In the data rows, zero lies at 4.5, halfway between 4 and 5.
Here are some points, one per row:
2|6|3|4|4|5|5|3|6|4|7|3|5|7|2|5|4|4|3|3|6|4|7|5|6|6|6|3|3|3|4|4|5|4|2|5|3|4|6|6|5|8|5|5|7|4|2|2|4|8|7|3|4|4|4|5
5|5|6|3|4|3|3|6|5|4|2|4|7|8|3|4|5|3|4|2|4|6|7|7|4|4|3|4|2|4|8|4|4|7|5|4|5|5|5|5|5|3|5|5|5|5|6|5|4|4|7|4|6|5|2|6
6|5|2|5|6|7|3|5|3|0|3|6|4|4|5|4|5|5|5|6|1|4|6|5|6|5|1|3|5|4|6|3|3|6|5|6|2|4|4|6|3|8|5|5|7|1|3|5|7|4|5|3|6|4|8|2
6|3|7|4|3|6|1|6|4|2|4|6|4|1|5|4|6|5|5|5|1|6|7|4|3|5|7|7|4|7|3|0|4|4|2|3|3|5|8|2|4|1|4|4|6|6|6|6|3|5|6|4|2|6|5|6
4|7|5|5|5|5|5|4|4|3|3|4|5|6|5|6|0|6|6|6|5|9|6|4|4|3|5|8|4|5|4|6|4|4|5|7|6|2|4|4|5|3|5|2|3|5|2|4|2|5|5|6|6|4|5|4
6|8|4|4|2|4|1|2|7|2|5|3|6|5|4|5|5|2|4|5|4|2|5|5|5|3|4|6|7|4|4|8|6|3|3|4|3|4|1|3|3|4|4|3|2|1|7|5|4|6|6|2|5|4|5|7
2|5|5|5|7|6|5|5|6|4|7|4|3|8|0|2|5|8|3|3|4|6|2|4|2|6|1|7|5|5|6|4|3|5|1|4|4|7|5|6|3|5|6|5|5|3|5|3|6|4|6|7|6|4|5|2
7|6|5|4|5|9|6|0|5|3|4|3|5|7|5|5|6|6|3|7|5|7|5|4|4|6|4|0|5|3|6|5|3|6|5|3|6|7|5|5|4|3|5|6|6|6|3|3|2|3|5|5|4|3|5|3
7|5|3|7|6|7|4|7|5|3|7|3|3|2|6|6|6|5|5|3|5|7|4|6|7|5|6|5|5|4|4|6|3|3|3|4|6|6|4|7|3|3|1|5|4|4|6|5|3|7|5|3|7|4|2|4
2|2|3|3|5|6|6|3|7|2|1|6|4|4|7|4|6|6|4|3|5|5|4|4|2|3|5|4|6|4|3|7|5|6|4|5|4|3|3|5|5|6|4|5|1|6|3|6|7|5|4|4|3|6|2|6
4|3|5|6|8|4|5|5|3|5|3|3|5|3|2|3|5|3|6|6|9|4|5|6|3|3|6|6|7|4|4|3|7|7|5|2|8|4|6|3|3|7|4|4|6|4|7|6|5|3|6|5|6|7|5|7
5|4|0|3|6|4|4|4|4|8|4|4|3|4|5|6|4|3|5|2|4|4|7|2|3|6|6|4|6|5|4|5|3|5|3|5|6|7|4|1|5|6|2|3|6|3|7|6|4|4|4|6|2|5|6|5
4|3|5|5|4|6|4|4|2|5|7|4|5|2|4|9|6|4|4|4|3|3|4|5|2|6|3|4|9|7|4|4|5|6|7|3|5|3|2|2|5|6|4|3|5|5|1|5|4|3|3|9|8|4|3|6
7|4|5|2|4|3|5|4|2|3|4|5|2|5|1|4|5|3|4|8|4|4|5|5|4|4|3|4|5|5|3|3|4|3|3|1|3|7|6|6|8|6|5|2|6|4|5|3|5|5|5|3|7|4|1|5
1|3|5|4|6|4|8|4|3|5|2|4|9|5|7|5|6|5|8|5|4|3|2|5|3|5|6|4|4|5|2|4|6|2|7|4|3|3|4|3|4|3|3|5|8|3|7|6|4|2|5|5|4|6|3|3
4|5|3|6|8|6|5|4|3|4|5|5|5|5|0|7|5|6|3|3|5|5|2|4|5|6|7|8|5|7|5|7|5|4|7|3|3|2|6|3|3|5|5|3|6|4|5|7|4|7|2|1|3|5|3|5
5|5|6|7|4|2|3|4|4|6|4|4|7|3|5|3|3|5|2|4|5|6|1|4|6|6|6|1|4|7|5|5|6|2|6|5|3|4|5|6|5|4|2|6|1|2|4|3|7|4|7|4|4|6|6|7
6|6|7|7|7|2|4|5|3|7|4|3|5|6|5|4|8|3|6|3|6|5|4|6|4|5|1|6|1|4|3|3|4|6|2|5|1|4|6|7|5|3|4|3|3|7|6|4|3|4|2|4|3|6|8|6
5|4|5|6|2|5|8|6|4|5|7|4|4|3|6|5|5|5|4|6|4|1|6|1|5|6|6|6|3|5|5|5|8|6|7|7|5|6|4|6|6|6|6|5|4|6|6|6|6|2|5|6|4|6|3|5
2|5|5|5|7|3|4|6|4|1|7|6|4|8|3|6|6|2|4|6|1|5|6|4|7|6|4|4|4|2|6|5|6|3|4|3|6|6|3|6|5|4|5|5|4|7|6|3|6|5|5|7|6|8|4|1
4|5|3|4|2|2|6|1|7|7|4|6|5|3|5|5|1|7|4|5|6|7|4|6|6|4|4|8|8|4|5|4|6|5|9|9|4|5|7|2|4|7|3|8|4|5|8|6|6|2|5|5|5|2|6|5
6|0|6|4|3|5|7|3|3|6|5|4|5|3|4|4|4|3|6|4|2|2|6|6|6|6|7|3|5|3|3|5|2|5|7|6|6|3|6|2|6|3|6|4|4|3|4|5|6|5|6|7|2|6|4|1
3|5|3|6|5|8|6|5|3|8|5|2|6|6|5|5|5|5|2|9|3|4|5|7|5|2|5|4|7|2|7|3|3|4|3|5|4|5|2|4|3|3|5|4|2|6|3|4|8|4|5|6|2|1|4|4
5|6|6|1|6|5|2|5|4|2|4|2|5|2|5|1|4|6|7|6|5|2|5|8|3|5|4|4|4|4|2|4|3|5|7|6|6|7|8|3|4|3|5|3|3|5|4|4|6|9|5|6|2|5|6|5
4|6|4|5|8|5|2|3|6|3|5|6|7|3|2|6|2|5|4|4|5|6|6|4|3|5|4|1|3|4|5|3|2|4|1|2|3|7|2|8|3|4|6|7|4|6|4|4|3|5|2|6|4|4|0|4
5|1|0|5|4|9|6|4|3|5|6|7|6|5|4|5|5|1|1|5|3|5|4|5|0|6|0|3|2|3|4|5|3|5|5|4|7|6|7|4|3|4|5|4|4|4|4|2|5|3|5|6|7|5|2|5
6|3|4|3|4|5|4|5|4|5|5|3|3|5|4|8|4|6|3|4|2|3|6|7|1|8|7|1|4|2|7|6|5|1|3|2|8|4|6|8|3|5|4|5|2|6|4|8|5|3|4|5|8|4|6|2
5|7|3|4|6|7|4|6|3|4|4|2|7|4|2|2|4|6|2|7|2|6|3|5|2|3|4|4|7|2|6|5|4|6|4|5|7|3|4|4|8|8|1|4|6|4|3|3|2|5|2|6|1|4|1|4
2|4|4|7|3|6|3|3|2|4|4|2|3|4|5|5|5|5|6|2|3|5|2|3|5|1|5|5|5|6|4|4|3|3|7|3|5|2|3|7|6|6|7|2|6|6|9|4|3|5|4|5|3|5|7|4
7|6|5|5|7|5|6|3|5|3|6|8|4|6|6|3|5|5|6|4|5|1|5|4|5|6|2|6|5|6|3|2|4|5|3|4|7|2|3|5|7|5|5|6|7|4|8|3|6|4|6|5|4|1|4|7
5|5|6|3|5|5|8|5|4|3|8|1|6|3|1|6|5|3|5|4|3|8|6|5|3|4|5|4|3|4|7|1|5|5|5|2|7|3|3|4|2|3|4|3|6|4|4|4|8|7|2|3|5|6|5|2
3|4|3|6|6|5|6|4|5|5|3|6|2|3|5|2|4|4|3|5|4|4|3|6|5|3|4|2|2|5|7|5|6|4|4|4|5|6|5|3|5|3|4|4|5|6|3|8|4|5|3|6|6|1|5|7
4|8|6|4|7|5|4|5|7|6|3|6|7|6|5|3|6|3|5|2|5|5|5|2|4|6|4|5|7|4|4|4|4|1|4|6|4|7|6|4|4|5|8|5|3|3|5|3|4|4|3|3|6|4|5|4
6|5|4|3|5|6|7|5|5|7|5|4|3|3|3|4|3|2|7|7|1|5|4|3|4|5|4|5|5|4|5|4|5|5|5|0|5|9|4|6|5|7|7|6|4|6|0|4|5|4|4|5|2|5|3|4
4|2|5|5|4|6|5|7|5|3|5|2|6|7|3|4|7|8|2|4|3|5|7|5|9|3|0|2|3|6|0|5|5|2|3|2|6|5|5|5|6|6|3|4|4|4|3|5|7|4|3|2|5|6|5|4
4|1|6|8|4|2|2|6|3|2|6|5|4|8|6|4|3|2|2|3|7|9|5|8|3|6|4|4|5|4|5|5|4|6|4|3|4|9|4|6|7|8|6|6|6|4|4|5|4|3|3|3|2|2|5|2
7|2|2|2|6|7|5|6|1|8|7|7|4|4|4|7|5|7|4|4|5|3|4|7|3|1|7|6|5|5|3|3|7|8|5|7|4|7|5|6|6|1|6|5|5|4|4|6|4|4|5|5|4|5|6|4
6|3|6|5|6|4|2|3|6|5|6|3|5|6|8|4|3|5|3|4|7|4|5|3|5|3|2|4|3|3|8|3|6|3|5|3|4|3|5|5|5|5|5|4|6|3|4|7|4|5|7|5|3|4|4|4
3|1|4|3|6|4|6|6|7|5|6|4|5|2|5|3|2|7|6|4|6|0|7|4|6|4|6|4|6|6|4|5|5|6|6|4|6|4|4|3|5|4|2|3|5|6|5|2|3|2|3|5|6|5|5|4
5|5|3|7|0|2|4|7|9|7|5|8|5|2|5|8|6|3|4|8|9|2|2|5|3|3|7|2|4|5|6|5|3|3|4|4|5|5|6|3|5|4|6|3|6|4|4|6|6|7|4|6|7|7|5|4
5|6|6|3|2|3|4|4|5|3|2|4|1|5|7|7|3|3|0|2|5|2|2|5|8|5|4|5|3|2|5|5|5|4|4|5|3|5|3|5|3|4|4|6|6|2|3|2|4|5|4|4|4|5|3|6
4|0|5|4|5|5|3|3|7|6|3|3|3|4|3|4|3|4|7|9|6|5|3|2|5|6|5|4|4|6|5|4|8|6|5|7|4|4|3|4|5|4|3|6|3|3|6|4|3|5|5|6|3|6|7|6
5|2|6|4|4|5|8|5|4|6|6|7|4|3|7|5|6|5|4|7|0|5|4|5|6|4|3|7|7|3|3|5|1|5|5|4|3|1|7|3|4|6|5|3|4|2|5|3|4|4|3|6|2|6|7|6
5|6|2|5|4|2|3|3|4|5|4|3|3|5|7|2|4|6|2|4|5|4|5|5|5|4|5|6|5|7|5|6|4|3|3|3|3|2|4|4|6|4|5|7|6|4|4|5|5|7|4|3|8|8|5|4
5|2|6|2|3|7|4|4|1|7|3|5|8|6|5|5|4|4|5|5|6|5|4|3|5|4|5|7|6|6|6|7|5|2|5|5|5|3|2|5|3|7|1|6|5|7|3|4|4|8|6|4|5|4|6|2
3|6|2|4|3|4|3|3|4|4|5|7|4|5|4|5|7|6|4|5|4|7|3|2|6|5|6|5|4|7|6|6|4|8|6|0|7|3|5|6|3|5|2|3|3|4|3|4|5|5|5|4|4|3|1|1
3|5|4|6|2|2|2|5|4|6|6|6|1|6|3|4|4|4|7|4|7|4|5|1|4|5|1|1|7|2|4|4|3|3|5|5|4|2|6|6|3|2|2|5|6|3|3|6|3|5|3|2|6|6|3|5
6|4|2|6|4|6|9|6|1|5|5|3|7|3|5|7|4|5|7|4|3|2|2|4|3|5|3|1|5|4|4|5|5|7|5|3|5|7|5|1|6|3|5|7|2|5|6|6|5|6|4|6|4|3|4|1
6|4|6|5|3|2|4|5|3|5|5|6|3|5|2|3|6|5|6|6|3|2|3|4|6|3|8|4|0|3|3|4|4|6|4|5|6|5|2|1|3|6|4|4|4|8|4|5|3|4|5|2|6|4|6|4
4|4|5|5|3|4|6|6|3|7|5|5|2|3|4|2|7|6|4|3|7|5|5|7|4|4|3|5|4|4|6|4|7|3|3|6|4|3|2|2|3|6|8|5|3|6|3|1|5|3|3|3|3|5|5|1
5|6|7|1|7|7|5|8|4|6|6|2|4|4|6|7|6|3|7|5|3|4|2|5|5|3|3|2|4|6|5|7|4|5|2|6|6|4|6|4|6|4|5|5|5|6|5|6|7|2|7|4|4|3|2|2
5|5|1|0|4|6|7|7|6|3|5|6|4|4|3|4|5|4|1|5|5|7|3|3|6|5|4|4|7|3|2|2|4|5|7|4|5|1|2|6|4|4|5|4|3|6|4|6|4|3|7|8|2|3|6|1
8|4|5|5|6|5|3|8|3|4|3|4|2|8|4|3|4|4|7|3|4|5|7|4|4|1|8|3|5|5|0|6|7|3|6|5|2|4|5|5|2|4|5|7|6|5|6|2|7|4|4|7|7|2|5|4
There is one direction along which these points spread out most. Take the direction at right angles to it along which they spread out most. Go by this last direction. How many in every 100 of the points above lie lower along it than each point below? Round to a whole number. More than half of the points above lie lower than the first one.
4|8|6|4|7|5|4|5|7|6|3|6|7|6|5|3|6|3|5|2|5|5|5|2|4|6|4|5|7|4|4|4|4|1|4|6|4|7|6|4|4|5|8|5|3|3|5|3|4|4|3|3|6|4|5|4 -> 85
4|2|5|5|4|6|5|7|5|3|5|2|6|7|3|4|7|8|2|4|3|5|7|5|9|3|0|2|3|6|0|5|5|2|3|2|6|5|5|5|6|6|3|4|4|4|3|5|7|4|3|2|5|6|5|4 -> 51
5|6|2|5|4|2|3|3|4|5|4|3|3|5|7|2|4|6|2|4|5|4|5|5|5|4|5|6|5|7|5|6|4|3|3|3|3|2|4|4|6|4|5|7|6|4|4|5|5|7|4|3|8|8|5|4 -> 96
5|4|5|6|2|5|8|6|4|5|7|4|4|3|6|5|5|5|4|6|4|1|6|1|5|6|6|6|3|5|5|5|8|6|7|7|5|6|4|6|6|6|6|5|4|6|6|6|6|2|5|6|4|6|3|5 -> 25
7|2|2|2|6|7|5|6|1|8|7|7|4|4|4|7|5|7|4|4|5|3|4|7|3|1|7|6|5|5|3|3|7|8|5|7|4|7|5|6|6|1|6|5|5|4|4|6|4|4|5|5|4|5|6|4 -> 23
4|4|5|5|3|4|6|6|3|7|5|5|2|3|4|2|7|6|4|3|7|5|5|7|4|4|3|5|4|4|6|4|7|3|3|6|4|3|2|2|3|6|8|5|3|6|3|1|5|3|3|3|3|5|5|1 -> 53
5|6|7|1|7|7|5|8|4|6|6|2|4|4|6|7|6|3|7|5|3|4|2|5|5|3|3|2|4|6|5|7|4|5|2|6|6|4|6|4|6|4|5|5|5|6|5|6|7|2|7|4|4|3|2|2 -> 15
5|2|6|4|4|5|8|5|4|6|6|7|4|3|7|5|6|5|4|7|0|5|4|5|6|4|3|7|7|3|3|5|1|5|5|4|3|1|7|3|4|6|5|3|4|2|5|3|4|4|3|6|2|6|7|6 -> 26
2|2|3|3|5|6|6|3|7|2|1|6|4|4|7|4|6|6|4|3|5|5|4|4|2|3|5|4|6|4|3|7|5|6|4|5|4|3|3|5|5|6|4|5|1|6|3|6|7|5|4|4|3|6|2|6 -> 49
6|3|6|5|6|4|2|3|6|5|6|3|5|6|8|4|3|5|3|4|7|4|5|3|5|3|2|4|3|3|8|3|6|3|5|3|4|3|5|5|5|5|5|4|6|3|4|7|4|5|7|5|3|4|4|4 -> 87
4|5|3|4|2|2|6|1|7|7|4|6|5|3|5|5|1|7|4|5|6|7|4|6|6|4|4|8|8|4|5|4|6|5|9|9|4|5|7|2|4|7|3|8|4|5|8|6|6|2|5|5|5|2|6|5 -> 83
4|3|5|6|8|4|5|5|3|5|3|3|5|3|2|3|5|3|6|6|9|4|5|6|3|3|6|6|7|4|4|3|7|7|5|2|8|4|6|3|3|7|4|4|6|4|7|6|5|3|6|5|6|7|5|7 -> 57
5|5|6|7|4|2|3|4|4|6|4|4|7|3|5|3|3|5|2|4|5|6|1|4|6|6|6|1|4|7|5|5|6|2|6|5|3|4|5|6|5|4|2|6|1|2|4|3|7|4|7|4|4|6|6|7 -> 92
6|5|2|5|6|7|3|5|3|0|3|6|4|4|5|4|5|5|5|6|1|4|6|5|6|5|1|3|5|4|6|3|3|6|5|6|2|4|4|6|3|8|5|5|7|1|3|5|7|4|5|3|6|4|8|2 -> 40
5|5|6|3|5|5|8|5|4|3|8|1|6|3|1|6|5|3|5|4|3|8|6|5|3|4|5|4|3|4|7|1|5|5|5|2|7|3|3|4|2|3|4|3|6|4|4|4|8|7|2|3|5|6|5|2 -> 19
3|5|3|6|5|8|6|5|3|8|5|2|6|6|5|5|5|5|2|9|3|4|5|7|5|2|5|4|7|2|7|3|3|4|3|5|4|5|2|4|3|3|5|4|2|6|3|4|8|4|5|6|2|1|4|4 -> 6
